In the data rows, the value 128 means zero.
Some points, one per row:
[120, 108, 113, 102, 109, 97, 109, 108, 113, 77, 105, 92, 94, 109, 119, 115, 66, 117, 108, 113, 90, 109, 128, 128]
[117, 125, 121, 91, 91, 105, 130, 100, 128, 78, 117, 93, 105, 123, 106, 113, 86, 126, 115, 110, 101, 80, 118, 137]
[151, 175, 157, 160, 157, 144, 188, 225, 173, 185, 169, 141, 128, 143, 175, 225, 173, 138, 183, 189, 159, 124, 146, 185]
[140, 175, 165, 158, 186, 131, 166, 223, 156, 165, 160, 127, 157, 156, 145, 207, 176, 124, 171, 183, 164, 109, 142, 124]
[113, 109, 108, 115, 146, 98, 103, 126, 85, 158, 109, 115, 108, 130, 127, 101, 129, 95, 92, 117, 102, 89, 121, 74]
[124, 131, 121, 131, 115, 148, 125, 103, 132, 146, 141, 134, 107, 113, 120, 124, 156, 126, 127, 115, 127, 112, 115, 142]
[127, 127, 123, 137, 202, 102, 109, 136, 90, 185, 111, 133, 157, 171, 128, 109, 177, 97, 127, 142, 131, 87, 138, 85]
[110, 111, 123, 105, 122, 100, 127, 145, 111, 125, 121, 110, 116, 124, 128, 123, 93, 127, 98, 128, 118, 124, 114, 81]
[159, 142, 135, 156, 187, 115, 141, 146, 125, 149, 129, 150, 162, 161, 169, 143, 175, 116, 166, 167, 150, 125, 151, 149]
[124, 121, 133, 166, 153, 167, 139, 117, 128, 126, 130, 188, 183, 165, 115, 113, 147, 156, 163, 129, 166, 195, 136, 125]
[104, 114, 107, 83, 112, 111, 106, 103, 94, 99, 111, 96, 127, 100, 101, 97, 94, 123, 92, 105, 103, 102, 111, 86]
[118, 126, 130, 112, 145, 117, 106, 145, 124, 98, 131, 120, 142, 131, 115, 130, 104, 137, 126, 141, 135, 142, 122, 91]
[111, 116, 119, 117, 125, 119, 117, 110, 111, 89, 120, 115, 112, 126, 104, 130, 100, 120, 138, 120, 118, 100, 117, 113]
[108, 109, 111, 90, 135, 106, 65, 119, 100, 119, 108, 96, 106, 110, 111, 106, 113, 99, 101, 116, 102, 78, 114, 71]
[112, 112, 116, 157, 151, 143, 139, 143, 110, 189, 126, 140, 106, 142, 108, 132, 179, 102, 130, 127, 103, 85, 132, 101]
[132, 142, 151, 182, 132, 180, 182, 184, 164, 202, 164, 161, 150, 142, 144, 187, 186, 138, 162, 152, 153, 158, 146, 150]
[115, 145, 157, 118, 116, 109, 132, 173, 169, 146, 175, 107, 112, 128, 138, 199, 110, 137, 120, 150, 132, 139, 122, 86]
[124, 146, 147, 167, 207, 139, 123, 175, 128, 201, 154, 169, 175, 179, 136, 162, 209, 126, 169, 156, 161, 142, 144, 96]
[121, 142, 142, 127, 103, 136, 119, 141, 145, 103, 152, 123, 145, 122, 123, 152, 114, 139, 148, 121, 150, 141, 113, 144]
[141, 140, 134, 152, 108, 153, 149, 123, 138, 157, 128, 143, 160, 152, 137, 115, 169, 125, 142, 108, 141, 108, 141, 172]
[126, 125, 128, 140, 120, 158, 118, 133, 136, 108, 145, 158, 134, 120, 126, 143, 118, 154, 161, 134, 150, 173, 121, 149]
[147, 174, 175, 154, 119, 132, 161, 183, 191, 101, 169, 96, 138, 112, 144, 226, 123, 118, 166, 170, 169, 123, 131, 175]
[134, 142, 125, 114, 144, 114, 105, 105, 108, 134, 93, 91, 137, 107, 131, 101, 147, 90, 96, 109, 137, 76, 122, 94]
[170, 167, 149, 160, 138, 149, 156, 134, 151, 141, 123, 133, 162, 125, 166, 110, 180, 113, 127, 125, 187, 137, 131, 195]
[127, 119, 133, 158, 127, 147, 150, 154, 131, 136, 126, 139, 92, 141, 101, 146, 136, 132, 142, 125, 110, 129, 133, 122]
[116, 105, 124, 148, 129, 150, 134, 128, 121, 136, 126, 134, 80, 129, 107, 142, 146, 99, 147, 116, 99, 96, 135, 123]
[123, 111, 118, 119, 107, 121, 110, 111, 119, 98, 116, 117, 124, 116, 125, 118, 94, 125, 126, 115, 119, 131, 123, 140]
[140, 127, 132, 112, 126, 103, 109, 106, 122, 99, 114, 115, 112, 123, 121, 113, 95, 136, 105, 130, 124, 138, 125, 107]
[108, 118, 118, 96, 110, 94, 102, 123, 105, 98, 119, 95, 94, 118, 122, 114, 92, 104, 106, 103, 102, 81, 107, 98]
[98, 115, 124, 108, 102, 109, 107, 143, 122, 96, 133, 102, 103, 110, 110, 147, 76, 115, 117, 129, 108, 111, 107, 94]
Here are 10 more points, each followed by its number:
[126, 124, 129, 152, 121, 141, 125, 134, 125, 143, 128, 121, 99, 119, 115, 138, 153, 104, 134, 108, 121, 98, 120, 139] 0
[110, 103, 117, 125, 111, 126, 119, 109, 117, 105, 113, 128, 95, 125, 96, 116, 99, 129, 121, 115, 103, 120, 119, 102] 1
[151, 117, 116, 119, 151, 121, 114, 111, 118, 89, 105, 152, 162, 133, 142, 102, 118, 146, 151, 146, 128, 167, 146, 141] 2
[156, 158, 156, 148, 125, 155, 163, 174, 167, 162, 157, 149, 157, 139, 166, 161, 159, 160, 150, 141, 161, 183, 148, 172] 3
[151, 158, 138, 122, 112, 122, 142, 156, 144, 140, 117, 83, 112, 101, 150, 113, 161, 99, 92, 108, 145, 71, 112, 161] 4
[180, 154, 152, 152, 144, 142, 151, 122, 168, 98, 130, 146, 165, 134, 158, 131, 115, 161, 150, 151, 163, 216, 168, 225] 5
[113, 108, 119, 134, 137, 114, 134, 124, 100, 142, 105, 120, 99, 138, 111, 120, 122, 97, 115, 114, 93, 93, 132, 95] 6
[138, 149, 134, 122, 187, 120, 115, 127, 116, 162, 128, 129, 192, 159, 126, 128, 178, 126, 133, 155, 148, 106, 149, 104] 7
[111, 118, 113, 109, 157, 102, 88, 121, 87, 101, 107, 110, 144, 132, 107, 99, 112, 108, 116, 125, 113, 97, 122, 83] 8
[107, 109, 117, 96, 117, 94, 140, 123, 106, 73, 110, 100, 98, 109, 114, 127, 64, 124, 113, 127, 105, 107, 113, 88] 9
Which two of these numbered points are nearest to each point below, ignoring the direction in which the first points spread most? Their numbers follow each, nearest first.
[142, 138, 153, 157, 129, 164, 154, 146, 160, 99, 147, 181, 163, 138, 129, 139, 114, 193, 151, 153, 179, 246, 131, 157] > 5 3
[118, 100, 120, 133, 113, 130, 112, 104, 127, 114, 129, 132, 112, 123, 122, 138, 113, 116, 138, 131, 105, 129, 136, 126] > 1 0
[149, 123, 128, 140, 112, 134, 150, 156, 148, 136, 114, 133, 143, 110, 179, 131, 138, 133, 124, 127, 145, 162, 134, 160] > 3 1
[156, 179, 144, 123, 96, 151, 153, 126, 175, 140, 147, 105, 148, 120, 144, 123, 179, 127, 128, 113, 157, 79, 124, 217] > 4 0
[133, 145, 126, 90, 94, 112, 124, 113, 126, 110, 117, 81, 107, 103, 123, 108, 121, 114, 92, 105, 118, 67, 113, 135] > 4 0
[122, 170, 180, 149, 152, 118, 161, 245, 184, 135, 198, 110, 141, 140, 138, 255, 114, 137, 186, 206, 150, 137, 142, 116] > 9 1
[148, 147, 136, 161, 233, 127, 135, 144, 111, 188, 130, 167, 198, 186, 145, 126, 195, 129, 163, 166, 153, 153, 169, 146] > 7 8
[145, 161, 136, 172, 146, 192, 131, 131, 163, 210, 153, 152, 134, 114, 139, 138, 243, 117, 150, 122, 172, 119, 121, 173] > 0 4
[132, 148, 157, 139, 124, 137, 170, 200, 173, 153, 167, 134, 113, 121, 143, 217, 118, 157, 145, 177, 148, 166, 130, 110] > 9 1
[125, 121, 115, 130, 113, 132, 109, 101, 115, 146, 115, 109, 94, 101, 124, 114, 143, 96, 108, 104, 118, 85, 113, 117] > 0 6
[106, 112, 119, 98, 101, 108, 105, 124, 107, 76, 117, 94, 92, 99, 115, 129, 62, 110, 112, 119, 98, 101, 115, 92] > 9 1
[114, 128, 115, 99, 163, 118, 108, 139, 95, 156, 113, 101, 155, 129, 111, 110, 148, 124, 93, 126, 117, 90, 128, 62] > 7 8
[168, 175, 146, 119, 120, 138, 161, 139, 163, 193, 140, 126, 149, 146, 161, 123, 191, 148, 108, 140, 147, 108, 149, 156] > 4 3
[119, 130, 124, 103, 116, 107, 133, 108, 128, 85, 134, 96, 119, 117, 112, 144, 92, 116, 136, 135, 105, 88, 130, 135] > 9 1
[135, 118, 128, 208, 192, 148, 151, 112, 105, 205, 132, 197, 132, 193, 116, 127, 219, 90, 179, 139, 127, 106, 153, 121] > 6 0
[123, 134, 139, 182, 179, 131, 149, 153, 121, 188, 148, 172, 144, 179, 126, 162, 186, 112, 170, 157, 140, 120, 137, 123] > 6 8
[131, 109, 121, 170, 144, 154, 159, 120, 117, 152, 114, 146, 122, 146, 113, 129, 158, 104, 149, 122, 93, 114, 162, 142] > 6 0
[97, 101, 104, 112, 107, 123, 97, 99, 95, 57, 118, 112, 102, 102, 85, 97, 83, 114, 128, 99, 103, 105, 98, 122] > 1 0
[148, 143, 144, 144, 165, 132, 131, 112, 138, 103, 118, 170, 165, 163, 132, 111, 126, 164, 147, 143, 172, 197, 138, 147] > 2 5
Here are 10 other points, each followed by its number:
[138, 113, 114, 111, 122, 103, 119, 105, 110, 87, 106, 100, 132, 118, 144, 109, 74, 119, 131, 119, 93, 127, 155, 171] 0
[124, 123, 116, 102, 143, 93, 124, 122, 97, 112, 106, 90, 115, 115, 121, 95, 121, 94, 98, 113, 115, 72, 112, 110] 1
[116, 125, 121, 100, 100, 110, 138, 127, 124, 122, 118, 99, 105, 111, 111, 106, 106, 124, 86, 113, 110, 101, 109, 108] 2
[105, 122, 110, 96, 103, 119, 110, 114, 115, 117, 135, 109, 94, 108, 117, 120, 117, 124, 117, 103, 102, 84, 104, 122] 3
[120, 112, 119, 120, 120, 124, 124, 121, 118, 113, 121, 127, 126, 121, 124, 122, 95, 135, 122, 123, 113, 148, 132, 124] 4
[119, 116, 118, 111, 116, 112, 131, 85, 104, 97, 115, 110, 132, 122, 106, 112, 97, 122, 111, 118, 113, 106, 127, 101] 5
[128, 138, 134, 143, 138, 139, 125, 168, 162, 185, 173, 161, 117, 130, 159, 178, 183, 139, 155, 156, 136, 146, 123, 113] 6
[117, 122, 125, 124, 147, 117, 114, 131, 118, 135, 121, 128, 113, 132, 126, 120, 120, 126, 117, 126, 121, 133, 124, 95] 7
[138, 127, 117, 158, 174, 143, 123, 106, 113, 168, 135, 175, 149, 153, 146, 114, 171, 128, 172, 134, 136, 151, 145, 175] 8
[132, 113, 134, 160, 146, 139, 154, 103, 131, 113, 124, 159, 118, 155, 94, 128, 127, 134, 144, 141, 116, 155, 144, 123] 9
Which two of these numbered points are nearest to each point below, ignoring the direction in which the first points spread most? Their numbers follow each, nearest first.
[134, 145, 152, 146, 127, 160, 145, 158, 162, 127, 148, 173, 178, 155, 131, 143, 131, 187, 153, 150, 177, 216, 134, 139] > 4 9
[110, 113, 119, 112, 129, 113, 115, 122, 102, 136, 108, 132, 130, 133, 116, 95, 111, 132, 95, 118, 124, 136, 113, 67] > 7 4
[144, 106, 108, 110, 117, 110, 126, 100, 126, 91, 100, 123, 120, 112, 158, 105, 94, 127, 131, 125, 95, 148, 150, 167] > 0 4
[111, 118, 108, 106, 120, 93, 106, 107, 97, 117, 107, 97, 106, 119, 117, 91, 116, 91, 98, 105, 104, 61, 105, 104] > 1 3
[157, 122, 135, 132, 129, 137, 130, 135, 148, 131, 119, 172, 157, 143, 169, 112, 114, 184, 126, 141, 153, 236, 148, 139] > 4 7
[144, 146, 145, 137, 105, 137, 138, 152, 150, 156, 131, 112, 143, 111, 153, 126, 147, 125, 96, 113, 164, 135, 117, 141] > 2 3
[122, 138, 127, 149, 122, 162, 158, 158, 131, 167, 154, 144, 120, 122, 126, 161, 166, 133, 152, 138, 134, 114, 121, 151] > 3 2
[113, 110, 118, 95, 105, 106, 116, 104, 111, 73, 116, 105, 112, 104, 121, 111, 61, 127, 108, 117, 107, 132, 119, 107] > 4 5
[153, 125, 124, 112, 115, 115, 120, 90, 131, 77, 106, 115, 134, 109, 147, 102, 94, 128, 124, 117, 128, 152, 141, 169] > 0 4
[144, 162, 142, 114, 172, 129, 111, 149, 135, 117, 125, 102, 177, 142, 126, 139, 160, 125, 146, 142, 149, 85, 143, 132] > 1 5
[113, 125, 111, 92, 112, 99, 111, 88, 97, 103, 112, 95, 111, 119, 109, 96, 112, 103, 110, 103, 97, 55, 113, 116] > 1 3
[127, 119, 112, 108, 154, 107, 100, 104, 101, 118, 110, 115, 133, 129, 125, 101, 130, 104, 123, 127, 112, 93, 132, 107] > 1 7
[111, 99, 109, 107, 122, 108, 94, 132, 97, 115, 105, 120, 111, 121, 125, 93, 96, 119, 100, 110, 110, 127, 111, 86] > 7 4
[139, 104, 107, 100, 124, 96, 102, 113, 105, 143, 100, 101, 130, 117, 165, 99, 104, 110, 95, 120, 93, 121, 150, 136] > 0 4
[111, 122, 117, 187, 128, 212, 133, 130, 131, 222, 159, 195, 151, 134, 119, 122, 222, 139, 155, 111, 161, 161, 115, 146] > 8 3
[112, 113, 118, 108, 100, 121, 121, 124, 106, 70, 111, 115, 121, 111, 115, 96, 77, 140, 108, 97, 132, 143, 102, 117] > 4 5
[108, 124, 118, 127, 127, 133, 119, 128, 120, 153, 143, 118, 109, 111, 122, 150, 141, 112, 131, 128, 107, 100, 123, 117] > 3 6
[126, 120, 114, 109, 115, 108, 125, 107, 107, 121, 109, 101, 105, 121, 124, 109, 118, 107, 107, 112, 93, 78, 130, 123] > 1 3
[110, 114, 117, 97, 112, 106, 98, 111, 105, 106, 103, 113, 98, 119, 111, 100, 93, 125, 95, 100, 112, 113, 104, 87] > 7 2
